(in the rows, 128 means zero)
One turn or mirror swaps these rows in pairs. Which row does each one swap with?
dito: [156 129 144 105 124 170 110 107  99 135 141 150 142 137 108 147 139 128
 110 132 135 119 128 112  96 142 146 103 164 152 158]
lokag: [143 132 108  84 141 169 118 131 143 148 126 121 162 112 164 141 135 123
 135 130 141 112 134 104 111 139  82 104 115 143 147]
nop: [137 139 105 107 129 178 122 108 127 124 106 125 131 121 140 147 144 119
 130 153 152 103 129 124 125 147  72 126 115 126 152]
zok: [103 139 126  98 129 195  79 126 132 145  99 119 150 116 121 130 137 111
  87 128 110 114 155 120 126 127 115 120 155 129 145]
suna: [172 142 110  76 134 150  93 109 134 145 122 152 126 136 134 137 130 134
 114 133 160  98 140 136 126 149 129 121 174 151 163]
mude: [121 152 119  88 146 170 107 142  99 146  87 132 157 120 130 154 116 133
 133 136 125 108 127  96 120 138 112 104 150 131 139]
liv: [ 99 136 141 101 113 144 111 106 128 135 158 127 133 124 140 124 167 105
 125 127 118  99 129 106  91 131 127 109 140 132 169]
gepen: [153 145 116  66 134 154 115 134 108 177 105 102 148 154 120 126 126 113
 144 138 125  88 153 110 115 121 115 107 143 129 161]
pufam: [124 151 107 103 140 167 116 109 132 150 126 147 134 132 125 124 158 117
 108 125 151  52 145 134 129 131 127 103 144 164 157]
fid: [ 97 150 126  87 127 161 104 117 106 147 128 133 146 126 134 160 142 116
 125 129 136 116 108  81 108 136 106 122 123 133 144]
nizol: [154 140 113  71 144 162 128 134 129 162 115 115 153 140 147 134 124 131
 152 145 132  98 147 107 103 138  91  99 115 134 146]
Felib: [127 136 138 105 132 200 103 127 119 126 101 121 147 120 110 158 138 131
  94 128 123 125 146 118 114 140 124 108 165 136 150]
lufom: [117 145 107  74 151 165  94 117 136 172 109 131 155 143 127 106 139 115
 114 149 121 101 170 135 133 138 140 125 123 147 146]
dusad: [145 140 140  93 132 159 114 101 103 141 141 161 132 136 117 146 134 129
 125 133 138 112 114 111  88 129 144 103 155 156 145]
Rel: [172 151 111  76 134 146  98 108 133 147 115 151 127 143 132 135 135 140
 114 132 149  76 143 143 120 142 125 120 171 150 163]
rem: [134 124 130  88 127 175 118  95 121 101 124 125 147 116 132 120 143 116
 104 155 122 132 169 112 109 123 123  97 116 134 159]
bosa: [136 148 126  70 128 146 114 129 117 175 104  88 143 140 119 130 117 100
 121 132 121  98 154 122 114 118 125 110 145 123 186]
tovev: [129 147 158  85 140 142 114 105 116 136 127 152 138 158 127 128 145 132
 113 157 132 113 145 133 128 137 118 121 183 128 169]
mitu: [169 150 132  85 132 163 100 108 109 150 153 122 155 141 131 141 158 111
 115 142 164 139 135 102 138 128 122 132 154 123 171]
mes: [146 145 120 102 126 127 103 127 143 144 131 117 154 127 133  99 140 111
 126 146 113  76 132 134 106 153 130 109 145 137 191]
buto: [152 123 120  73 126 171 101 101 147 121 128 134 119 119 127 143 128 127
 109 124 153 144 151 120 116 139 131 118 154 141 170]
tabun: [159 157 112  86 141 155 102 113 128 139 122 152 133 137 132 135 142 132
 117 132 148  57 148 148 121 145 127 116 161 157 163]
Rut: [110 139 112 104 136 175 127 100 123 148 135 137 136 125 113 130 165 102
  99 124 149  71 148 133 126 126 123 113 134 166 151]
nabem: [135 115 130  76 126 178 118  99 138 118 131 123 121 114 128 134 133 116
 106 137 142 140 167 121 113 128 140 106 136 135 168]
Fino: [155 139 116  60 141 152 119 135 128 183 109 105 144 154 125 127 120 117
 135 143 127  90 147 106 111 123 111 101 133 134 160]
vipok: [150 148 117 106 125 124  95 121 144 146 126 123 149 123 119 104 142 124
 125 148 114  77 129 141 111 161 129 104 145 137 184]
popeg: [123 142 112 127 135 131  81 107 133 134 123 134 150 111 139 116 141 102
 106 138 144 125 129 102 131 142 100 129 151 120 149]
zuba: [138 128 140 115 128 185 110 116 103 122 119 136 148 113 113 158 143 126
 101 133 120 128 135 113 113 137 133 106 172 150 154]
vonap: [111 157 109  80 134 184  90 125 138 154  96 116 146 129 128 103 137 112
  93 134 119  99 166 134 129 119 127 120 137 140 146]
Peg: [122 141 124  81 123 148 114 131 113 159 116  83 155 129 113 132 129 100
 108 124 122  99 138 114 126 120 118 113 152 118 197]
vosi: [107 144  94 111 127 172 105  92 133 161 124 134 159 123 100 134 141 108
 104 144 140 120 115 122 128 149 114 130 116 164 161]
zozu: [115 129 132  90 140 141 119 122 111 141 137 128 164 127 131 127 142 130
 136 157 140 114 167 114 132 164 157 126 120 135 183]
kon: [152 138 115 100 101 190 123 109 112 151 150 143 134 125 111 120 143 107
 115 148 133 104 141  99 141 133 143 116 134 151 179]
Davez: [128 153 159  84 154 137 115 109 122 131 109 144 135 150 136 138 141 136
 112 164 130 113 149 128 133 140 118 125 167 123 163]
sogif: [144 171 132  98 138 181 107 144 126 154 119 113 172 133 121 151 140  91
 114 139 163 112 134 115 133 143 117 131 128 124 169]
tuto: [134 134 131  99 127 163 111  91 123 103 122 127 149 130 133 117 139 115
 103 156 117 138 168 121 110 123 114 102 113 123 153]
Dip: [131 149 156  99 142 131 110 103 119 129 110 148 128 142 130 135 142 146
 120 165 131 113 150 121 132 140 125 126 174 120 156]
pigem: [150 143 114 101 102 187 128 107 121 137 148 136 124 127 110 134 139 112
 130 152 140  96 140  97 140 140 130 117 131 155 184]
kovil: [136 142 100 102 123 168 101 108 142 160 117 135 175 130  99 114 130 116
 101 154 128 116 106 132 122 159 116 130 124 157 158]
mepo: [130 137 119 109 125 161  93 109 109 155 116 145 168 163 124 120 136 126
 130 163 121  99 133 110 106 126  74 120 140 131 136]
mobis: [101 158 114  87 133 167  97 121 104 150 116 133 160 123 145 158 135 115
 127 136 127 115 110  83 114 141 102 122 130 140 141]
Luvup: [112 145 120 109 141 168 108 122 108 155 113 141 148 153 116 118 131 129
 137 153 118  91 142 112 107 131  63 124 142 129 142]
Tiv: [150 130 132  94 130 155 111  90 111 128 116 139 167 157 133 108 146 127
 115 162 109 117 162 116 109 118  97 101 135 127 150]
dobip: [138 155 100 103 136 153 101 115 144 155 107 130 174 129 100 115 131 119
  99 153 135 114 106 134 127 161 118 129 132 155 170]
seni: [155 139 118  70 147 151 121 134 126 172 112 113 149 152 142 135 127 127
 145 143 134  85 154 109 105 130  97  97 127 136 149]
Zavo: [106 135 113 104 136 168 133  98 119 151 133 137 131 124 114 130 159 106
 102 124 141  64 142 132 126 127 120 107 123 161 164]
Subez: [117 124 137  97 136 150 126 116 109 137 132 116 175 120 127 141 144 120
 119 141 129 124 151 108 131 153 142 119 127 130 200]
rabus: [157 160 122  88 143 151 113 110 127 146 124 147 126 137 126 132 149 129
 114 137 151  53 136 147 128 138 127 110 153 158 154]
Novo: [126 144  97 108 132 159 100 126 138 139 130 122 168 102 153 131 137 102
 117 116 146 111 115 108 119 134  84 121 136 133 153]
puru: [147 141 112 110 128 195 121 115 120 126 113 128 133 113 119 149 144 112
 135 164 142  97 140 106 130 155  84 125 114 136 160]
deval: [106 137 132  90 117 153 111 112 108 151 153 139 142 123 147 150 148 104
 129 130 130 112 106  87 103 134 115 122 140 145 149]
zuge: [146 130 148 115 135 178 111 109 109 125 127 141 141 124 105 156 138 134
 107 136 130 126 136 110 100 141 146 105 162 151 159]
baki: [125 157 125 116 145 118  84 106 131 143 104 144 131 126 127 128 141 125
 117 162 146 105 142 114 125 146  96 131 158 120 145]
zoma: [128 173 130  97 135 176 110 153 118 148 114 113 164 125 123 148 144  87
 117 142 156 106 130 123 125 151 117 128 122 121 174]
voref: [127 144 114  73 150 156  99 115 131 172 108 133 154 151 135 106 143 114
 118 147 122  98 178 122 130 133 142 123 114 143 139]
fet: [132 136 109 114 130 158  96 107 106 155 122 143 156 163 115 115 130 129
 134 158 121  97 135 109 102 129  73 119 144 138 144]
mori: [129 137 134 101 120 132 111 124 136 140 147 121 136 125 135  99 152  99
 122 130 123  78 137 120  92 136 132 108 144 140 180]
Medar: [142 135 126  96 134 156 114  82 106 129 127 140 160 156 133 113 139 127
 121 174 109 112 153 117 107 121  94 107 134 131 150]
dagag: [166 128 111  75 126 160  94 103 146 131 127 133 119 118 134 141 129 131
 118 126 161 137 149 127 112 142 129 118 159 144 170]
letu: [103 158 118  79 136 168 112 132 105 153 101 134 156 120 138 157 125 119
 128 141 124 112 116  91 127 149 105 121 130 136 138]
mapo: [142 146 122 104 129 125 102 121 142 147 135 122 153 127 123  99 144 120
 133 144 111  79 128 137 107 156 136 108 141 136 189]
mifa: [133 133 104  93 137 167 115 134 141 143 135 122 169 106 165 136 134 114
 135 123 142 117 131 102 105 138  81 108 128 144 152]
vak: [124 147 131 116 159 126  91 110 128 134 105 141 139 134 127 127 141 126
 114 161 148 110 142 111 132 150  99 133 164 112 147]
kigib: [168 122 129  93 124 156 107 101 113 148 141 111 142 140 141 133 149 125
 113 141 161 142 146 110 132 121 118 119 156 121 170]
Fes: [123 127 127  87 142 145 123 111 108 144 136 132 163 134 130 119 140 125
 132 162 134 110 175 108 124 155 149 123 111 146 182]
tob: [123 148 105 117 131 131  83 112 139 138 121 129 153 101 134 120 142  98
 104 130 152 125 123 102 119 141  99 134 148 129 150]
tig: [119 150 107  76 147 166  93 117 142 170 109 131 151 144 129 103 139 114
 107 150 131  97 178 129 133 136 144 126 119 144 144]
sen: [120 144 120  83 130 148 111 123 109 164 108  93 155 130 111 136 130  91
 101 120 126 104 139 124 129 122 127 114 159 121 199]

tabun pairs with Fino
mifa pairs with buto
Fes pairs with dobip
tob pairs with rem
bosa pairs with pufam
kigib pairs with nop
zozu pairs with kovil
mitu pairs with puru
voref pairs with vipok
Tiv pairs with baki
zok pairs with liv

One turn or mirror swaps these rows in pairs. Which row does each one swap with?
Kep: [120 128 141 124 107 129 143 143 121 133 107 143 117 113 154 148]
repaf: [116 135 136 136 131 120  91 140 147 130 136 138 129 109 134 133]
tevo: [131 124 133 121 125 122 196 136 133 132 149 128 112 115 135 129]
Lokir: [141 132 143 119 108 118 145 137 135 109 147 107  98 134 121 105]
kis: [175 139 142 103 140 128 136 136 147 123 143 130 135 118 113 149]
Tun: [145 145 149 133 121 104 143 131 136 117 148 122 105 135 161 111]
sep: [160 126 130 127 128 136 104 142 144 135 153 151 134 104 128 102]
vul: [ 92 135 117 135 142 123 134 140 142 129 139 141 126 115 137 102]
Zage: [156 135 130 139 123 108 172 116 145 135 141 154 105 110 127 115]
Paz: [149 147 141 143 136 138  98 136 134 135 156 136 132 124 122 132]
zerum: [137 148 123 148 103 137 150 166 136 136 133 153 126 129 129 150]
sezen: [130 144 113 132 117 140 142 139 140 148 142 160 134 102 101 146]
duz: [ 99 127 141 138 137 128 135 137 126 134 144 135 138 101 121  94]
Nenik: [158 151 144 107 112 127 139 129 145 114 118 160 139 110 135 119]
zus: [155 127 148 115 128 116 136 135 129 103 143 110 106 124 131 102]
zep: [120 143 136 135 140 140 137 144 158 141 127 143 139 109 128  84]
Leto: [143 141 123 131 119 127 104 142 142 139 145 132  95 115 133 100]
lav: [141 148 114 124 104 136 130 142 150 153 144 160 147 118 115 139]
sil: [138 136 138 122 138  91 144 122 167 144 135 144 126 108 147 127]
Vuz: [117 137 128 113 121 164 137 153 120 134 125 135 140 102 111 136]
pubo: [126 135 132 106 104 140 137 166 111 125 118 123 120 131 121 117]
daza: [149 114 142 138 137 146 148 114 115 129 136 140 122  95 109 103]
dekir: [141 125 142 120 126 119 185 135 138 130 169 124 136 119 140 122]
Bepef: [135 140 151 113 132 153 150 169 136 121 124 117 135 130 140 120]
tud: [134 136 120 128 121 131 117 129 155 122 144 116 119 102 104  95]
lis: [109 132 139 116 115 124 133 152 148 109 139 101 123 115 146 137]
Favu: [144 132 139 133 129 135 143 139 133 141 146 146 128 111 126 174]
zirur: [121 150 123 139 129 119 140 122 140 155 150 163 121 105 115 144]
gediv: [112 129 129 121 124 128 171 133 128 134 126 132 119 102 137  90]
nobul: [120 140 129 125 115 130 176 145 133 133 128 133 125 117 122  83]
zotob: [114 154 133 111 108 122 145 145 140 162 148 122 129 136 147 129]
terug: [151 109 134 133 135 138  97 140 138 138 142 139 132  99 130 132]
lisu: [151 139 138 114 126 123 178 132 122 130 153 131 102 126 118 144]
bideb: [137 161 146 118 122 138 148 126 133 126 170 133 141 118 102 105]
Nepid: [174 119 117 112 136 126 162 134 132 137 130 122 119 116 138 137]
fen: [145 100 115 127 128 111 140 143 126 144 154 133 124 124 151 148]
radat: [150 122 148 118 116 106 145 136 138  98 131 139 113 111 159 110]
luv: [153 130 123 132 114 111 140 129 135  99 151 169 134 111 117 123]
gepak: [140 126 153 112 116 117 139 155 135 112 151 132 127 115 174 121]
bupi: [132 138 123 109 128 150 140 160 120 106 133 120 120 137 115 121]
mura: [147 109 140 119 150 135 141 127 142 157 144 124 143 106 152 128]
rike: [135 140 124 134 133 114 143 122 150 122 132 163 146  88 136 143]
nabo: [143 127 131 158 137 130 173 138 134 132 162 136 122 113 123 109]
zel: [106 134 138 142 122 127 100 137 147 133 153 128 129 114 121 137]
raku: [129 139 159 132 129 131 125 150 131  96 162 119 114 105 146 129]
lok: [109 137 136 128 125 155 142 165 127 144 136 131 152 113 114 133]

bideb pairs with zotob
bupi pairs with vul
Nepid pairs with rike
tevo pairs with sezen

One turn or mirror swaps these rows in pairs. Which row does each one swap with?
gekog: [142 135 136 155 117 117 125 136 119 135 116 130 136 106 139 112 140  98]
nelem: [150 120 143 130 160 124 122 151 118 113 121 102 127 150 112 131 133 160]
Vanep: [159 137 118 149 166 129 134 105  81 142 123 117 117 128 135 125 132 122]
lezop: [151 126 146 127 160 127 117 152 125 119 115 103 134 156 112 120 131 158]
Lusik: [148 121 153 133 164 132 125 152 116 123 120 100 129 151 114 123 135 160]
nas: [141 133 141 122 150 145 127 150 128 161 107 138 154 137 124 148 136 137]
vob: [152 118 151 132 163 118 118 153 115 119 117 108 130 152 112 121 137 158]
Vopu: [110 115 126 137 171 116 125 134 102 114 118 115 159 143 148 127 128 103]
rures: [127 129 131 150 115 121 134 137 123 131 117 126 136 111 137 118 150  95]
tez: [115 115 121 134 171 127 132 126  98 114 126 115 161 147 150 123 122  98]
kerul: [140 130 123 117 155 143 125 137 137 162 106 140 145 127 124 131 146 136]
zap: [140 132 130 121 157 154 112 137 129 157 104 143 142 122 121 140 126 138]
melu: [163 130 141 162 128 154 120 130  87 121 132 130 127 143 120 111 113 130]
vipe: [146 126 147 131 166 125 126 151 128 113 119 101 132 155 122 122 132 159]
tidi: [124 111 121 127 176 121 129 129 104 109 127 113 150 149 150 122 121  99]
fiba: [162 129 142 153 124 158 116 127  82 129 135 133 134 145 119 112 118 127]
kek: [138 138 138 119 150 158 126 143 128 166 118 141 144 147 128 135 142 130]
ridib: [168 132 134 153 125 158 120 134  86 118 137 132 132 142 119 122 120 130]
Nuzur: [137 136 137 125 156 144 110 138 132 151 105 146 164 143 122 122 118 146]
sor: [157 115 150 114 133 125 123 109 136 132 148 127 158 126 140 111 131 107]
Kog: [162 112 145 116 129 117 124 107 123 132 151 120 156 128 134 113 129 104]
Gegak: [158 116 153 120 132 117 132 101 127 124 144 118 153 122 142 120 135 105]
Mez: [169 136 135 153 126 161 120 127  90 119 127 131 129 145 130 117 117 132]
geto: [115 134 127 148 128 113 141 119  93 128 122 149 114 123 139 122 124 139]
datuk: [163 131 145 151 128 157 124 131  84 127 136 134 129 143 123 108 114 131]
revo: [159 117 157 121 131 121 131 105 130 135 145 117 155 123 138 113 132 102]
Veref: [152 142 135 104 146 121 127 129 121 114 115 129 124 137 117 109 167 126]
sedet: [131 120 132 116 158 151 122 139 133 165 118 144 147 133 135 140 130 141]
Sema: [126 113 115 127 171 119 125 131  94 118 126 113 160 147 149 119 133 100]
vato: [128 147 137 125 158 149 110 136 130 157 100 142 146 124 125 121 133 127]
Gam: [155 115 145 122 122 121 134 104 128 137 139 119 167 120 136 116 129 110]
Mufus: [118 108 122 131 174 116 126 126  94 117 129 115 150 149 152 117 117 106]
kupat: [118 122 124 160 111 120 147 136 101 130 124 136 120 132 140 123 126 143]
kene: [151 114 152 118 129 115 128 106 133 135 148 115 164 126 134 114 136 108]
resap: [132 134 130 116 154 111 140 136 108 141  80 108 154 130 138 132 119 123]
lukun: [124 114 118 133 172 123 134 120  98 122 125 114 158 153 151 121 129 101]
musod: [116 130 128 146 130 114 144 119 106 136 114 133 121 116 134  98 116 149]
sase: [161 141 142 152 124 159 119 134  85 122 135 126 131 149 125 115 122 136]
dol: [111 120 129 142 123 120 143 131 103 131 139 154 123 128 144 116 121 147]
reku: [118 126 120 147 125 112 136 134 105 122 125 144 117 118 131 111 120 152]
rur: [153 116 154 121 134 113 130 103 129 128 145 123 157 131 136 114 143 103]
bapor: [145 127 148 127 166 129 118 153 125 120 118 102 125 157 120 119 132 157]
duf: [113 123 135 149 130 116 156 132 100 135 135 135 113 139 138 116 127 148]
guz: [116 112 136 167 128 124 130 121 113 124 121 140 124 128 134 102 112 148]
puda: [118 117 119 128 169 118 130 133  98 117 122 110 156 153 152 114 125  99]
res: [133 138 128 120 150 109 145 128 104 153  96 109 158 126 137 144 119 120]

reku pairs with zap
duf pairs with kek
Vopu pairs with Gam
tez pairs with kene

